Each named move below is a turn or a mirror, shown by a few rows before and after it. Which moves, in which order, take the first row of each later pair to the second? The first pair is answered.
move telaf:
[ -2   6   5  16 -20  10 -16   0 -10   1 -17  -9   2  -2  -4  -6  -8  -8
   0] |-> [ -8   6   7  13 -14   5 -14   4  -9   0 -17  -2  -5   0  -2  -5 -12  -9
  -4]
[-17   4  16  18 -23 -21 -18   9 -17   7 -19  13 -13  12   9   1  -7 -15
  -8] |-> [  4  -6   3  19 -32   4 -23  -6 -10  15 -22 -14  21   4   1  -7  16 -12
   8]
[-13  -9   0  35 -12   0  16  18  -4  10   2   2 -18  14  21 -12  -6 -11
 -10] |-> [  1 -13  -6  36 -16  16  14   7   3  14   1 -18   2   6  17 -17   9  -8
  -1]
[ 11   1 -14 -10  11   9   8 -11  10  -6   8  -3   5 -16  -6 -18   9  14
  16] |-> [ -6  10  -4 -10  19 -10  12  -1   3 -11  12  19 -16  -7  -2 -10  -7  12
   7]
move feni:
[ -7   2  15   8 -31 -24  12  14 -12  11 -24 -20  -1  24  12 -13  -3  -2
 -14] |-> [-14  10  17   1 -18 -35  18  13 -12   8 -21  -5 -11  23  15 -10 -10  -1
 -17]
[ 18   1  -8 -12  19 -21   7 -19 -13   3  12  19 -21   2  12   9  -3  -7
 -20] |-> [ 29   2 -11 -18  16 -13   5 -33 -11   5   6  10  -7 -10   9  10   4  -8
 -15]
[-15  12  11  -6 -23 -11  -8  -7  -5  16   5  25   4  -2  -2   5   0   7
 -11] |-> [-12  12  11 -10 -23  -7  -9 -11  -3  16   3  25   7  -5   0   4   0   8
  -8]
[ 19  -1 -10   1  15   8  14   4   8   4   8  -2  -9  12   1 -20  13   4
   2] |-> [ 18  -2 -11  -2  14   5  14   2   9   3   6  -3  -9  14   2 -20  12   3
   1]
move Dur:
[  2  16  16 -21  -1   7   8  -3  -2   0   1  16 -26 -21   4   6  -9  -3
  10] |-> [  3  11  11 -22   9   8  16  -4   3   2   6  13 -21 -22   4  -4  -4   1
  12]
[ -8   9 -17 -12 -16  22 -22  21 -29   6 -23   3  19   1  14  17 -11   2
   5] |-> [-18  10 -12 -10  -3   5 -10  31 -33   4 -14  21  -2   7  22  17 -20   2
  -4]
[  5  26  19 -13 -14 -11 -11   5  -1   3 -16  14  16  -3  -5   7 -14 -14
   8] |-> [ -1  25  18 -14  -1 -21   3  11   5   0  -5  26   6  -1  -1   3 -18 -13
   3]
Now pairs of rows:
(2 to 3 moves a pair)
[  6 -17 -14   9  -7  -1   0  40 -14 -15  11   6 -29  30  -8 -34   8   1
  -8] |-> [ 15 -16 -12  10 -34  19 -22  25 -17 -10  -3 -16  -5  23 -16 -27  15  -4
  -2] : Dur, Dur, Dur
[-14  11   9  17 -41 -26 -14  14 -19  -7 -17  20 -19  14   7  19 -15  -3
  -6] |-> [ 11 -19 -27  31 -24   3  12  16   5   2   6 -11   6  24   3 -18  32  13
   9] : Dur, telaf, feni
[ -6  10   6 -13  19 -16   5  -7   0  -5  -4  19  -9  -8   5   9 -12  -5
  -4] |-> [ 13  -7 -10   3  -6  14  -5 -11   3   1  -5 -17  22  -3  -2  -2  16  -3
   9] : telaf, feni
[-37   1   6  37 -29  -9 -12  50 -22 -12  17  20 -24  33  17   7 -18 -13
 -19] |-> [  9 -26 -33  33  -6  28  19  23  15  -1  36 -18  22  19  11 -36  35   8
   6] : Dur, telaf
[  1 -10 -14  20  14  -8  17  21   1   2  13  -1 -18  19   3 -15   6  -2
  12] |-> [ -5  -4  -9  19  13 -13  15  24  -4   1  12   6 -23  18   3 -11   2  -1
   8] : Dur, telaf
[ 11 -15 -16  -4  33   4  29  -1  16   3  16   5  -5   8   7 -17  21  11
   0] |-> [ 16 -22 -20   8   5  22  13   3  10   7  10 -17  15  14   1 -17  31  10
   6] : telaf, Dur, feni
[ 11 -19 -18   7  15   5  14 -18  19   0   1  -9  18  23  -5 -13  21  10
  19] |-> [ -5  -1  -3 -13  36 -23  20 -23  20  -7   0  23  -6  11  -2   1  -6   4
  10] : telaf, feni
[ 40 -15 -14   2   4   7  21  11   0   9   7 -31  19   1  -6  13  -1  28
 -25] |-> [ 36   3  -1 -19  18  -7  22  -3   2   5   2 -12   9 -19  -3  24 -20  29
 -27] : telaf, feni, feni
[-12  -2   7  25 -10  -2 -13  31 -17   0   2   3 -12  31   2   1  -1 -15
  -6] |-> [ 21 -11 -13   3  20  18  12  -4  14   3  11 -15  22   2  -4 -20  26   0
  14] : Dur, feni, telaf
[ 28 -15 -25   0  16  13  32 -17  30  15  18  -8  19  -3  13 -18  31  27
 -13] |-> [ -5  -7  -8  12  24 -22  32  20  13   8  24  27 -30  20  22  -7   1  20
 -35] : feni, telaf
[-20  34   9  -3  17  -8  10  -3 -17 -16 -22   9 -18   0  -4  10 -11 -16
 -27] |-> [-24  24   3  16   2   0   4  13 -27 -16 -19  -2 -20  21  -6   8  -5 -16
 -29] : telaf, feni, telaf
[-11  -4 -10  10 -20   3 -16  12 -20  -3  -2   0 -11   4  -1  20  -7 -10
   6] |-> [ -5 -17 -21  19  -7   8  -3  20 -11   1  11  -8  -7  13  -1   3  10  -3
  10] : Dur, telaf, feni
[ -2 -29 -17  40  -9   8  21  34  -6  12  26 -18 -16  37   4 -20  18   8
   0] |-> [ 11   5  -1 -28  46 -13  46 -25  21   8  18  14  -8 -26   5  -9  -7  18
   8] : feni, feni, feni
[ 12 -24  -9  21   2  21  15  23 -17   8  16 -17   0  33   4 -18  40 -11
   5] |-> [  2 -13   4  24 -26  19 -10  25 -31   8  -1 -19  -2  32   0   1  27 -21
   1] : Dur, Dur
[ 13 -13 -12  -3  15  20  10   0  17  12  13 -13  23   3  -1  -9  24  10
   2] |-> [-10 -10  -3   9  18  -6  14  26   3   5  19  10 -13  26   7   0   4   5
 -14] : feni, telaf
[ -8  21  21  10  -2   6 -22  41 -32   5 -28   6  25  20  -2  35 -10  24
 -20] |-> [ 12  13   7   4  -1  27 -20  19 -20   9 -29 -14  53   5  -7  25   8  30
  -5] : feni, telaf
[-24   6  29   7   1 -29  -8   2   3  -1  -2  26 -17  -9   1   9 -17   3
 -15] |-> [ -9  10  22 -10  22 -25   5 -16  17   3   1  25  -4 -27   2   3  -8  10
  -7] : feni, Dur
[  6 -23 -17  10  22   0  25  15  11  -5  20  -5   0  19   9 -25  17  10
   1] |-> [-18   1  11  15 -19 -12 -16  28 -21 -11  -8   7 -19  21   8  11 -17  -7
 -12] : Dur, Dur, telaf
[ -9  26  24 -31  -7 -13  -1  -9 -28 -14   1  31 -36 -31  -2  26 -28  -8
 -13] |-> [ 23  -5  -9   0 -47  40 -21  -8 -27  -4   1 -33  18 -14 -15   3  22  -3
   8] : telaf, feni
[-12  12  20 -10  -5 -16  -2  -9 -12  -5 -14  18  -6 -16  -2  15 -11 -14
  -4] |-> [-11  12  20 -11   5 -17   4  -8  -8  -4 -10  23  -9 -19  -2  12 -10 -12
  -4] : feni, Dur
[-17  22  14  -8   1   1 -14 -12  21 -16 -15   8   8 -14 -13  13 -32  -8
  12] |-> [-17  15   4 -10  28  -6   9  -8  33 -16   3  14  -1 -12  -9   1 -27   1
  15] : Dur, Dur
[ 11  18   8 -50  21  -7   9 -47  23  -6  -7  10  16 -50  -5  10  -8  11
  10] |-> [-38   6  20  12 -22 -31 -18  33 -19 -14  -1  25 -38  21   1  19 -31  -7
 -21] : feni, feni, telaf
[ 37  -2 -37  -3  -7  41  20   2  -5  11  -1  -5 -23   2  21 -30  18 -11
  -1] |-> [ 34  -3 -34   2 -22  43   9   4 -12   9  -9 -13 -23   8  20 -23  15 -14
  -1] : feni, Dur
[ -3 -31 -24  37  12   4  31  41   8   1  32 -10  -1  42  -1 -41  38  10
   5] |-> [-29   7  12  -3  43 -41  34  24   5 -11  20  50 -44  12   5  -9 -14   4
 -11] : Dur, telaf, feni
[  0 -19  -6  35   9 -21  10  38  -2  -6  36  -1 -26   8  -1 -21  24   3
  18] |-> [  0 -21  -5  39  -4 -14  -1  42  -6  -5  31 -10 -20  12  -3 -19  26   0
  21] : telaf, Dur, feni
[ -8  -8 -16  18   3  12   4  -1   2   4  -5 -43  20   5   5 -13  21  -1
  11] |-> [-30  16   3  -3  30 -24  17   2   0  -5  -6   2 -16  -4  11   4 -14  -2
  -5] : telaf, feni
[ -7  -1   8  17 -51  22 -40  14   2   1 -16 -15   9  -2  -6  18  -7  -1
  14] |-> [-19  21  24 -19  -3 -11 -16  -1  13  -4 -13  28 -21 -28   3  26 -36   3
   5] : Dur, feni, feni
[ -6  20  11  -6 -18   9 -40  12   5 -21 -25  25  -3 -43 -21  26 -19 -19
  -4] |-> [-13  19   9  -2  -7   0 -33  18   3 -22 -19  34 -15 -36 -17  26 -23 -18
 -11] : telaf, Dur
[  6   1 -20 -12  35   4  32  -3  -6   2  -3 -17   1  -3 -15 -11  11   4
  17] |-> [-12   5 -12  -7  33 -13  32  14 -16  -2  -1  -1 -23   6 -10  -6  -4   0
   7] : feni, telaf
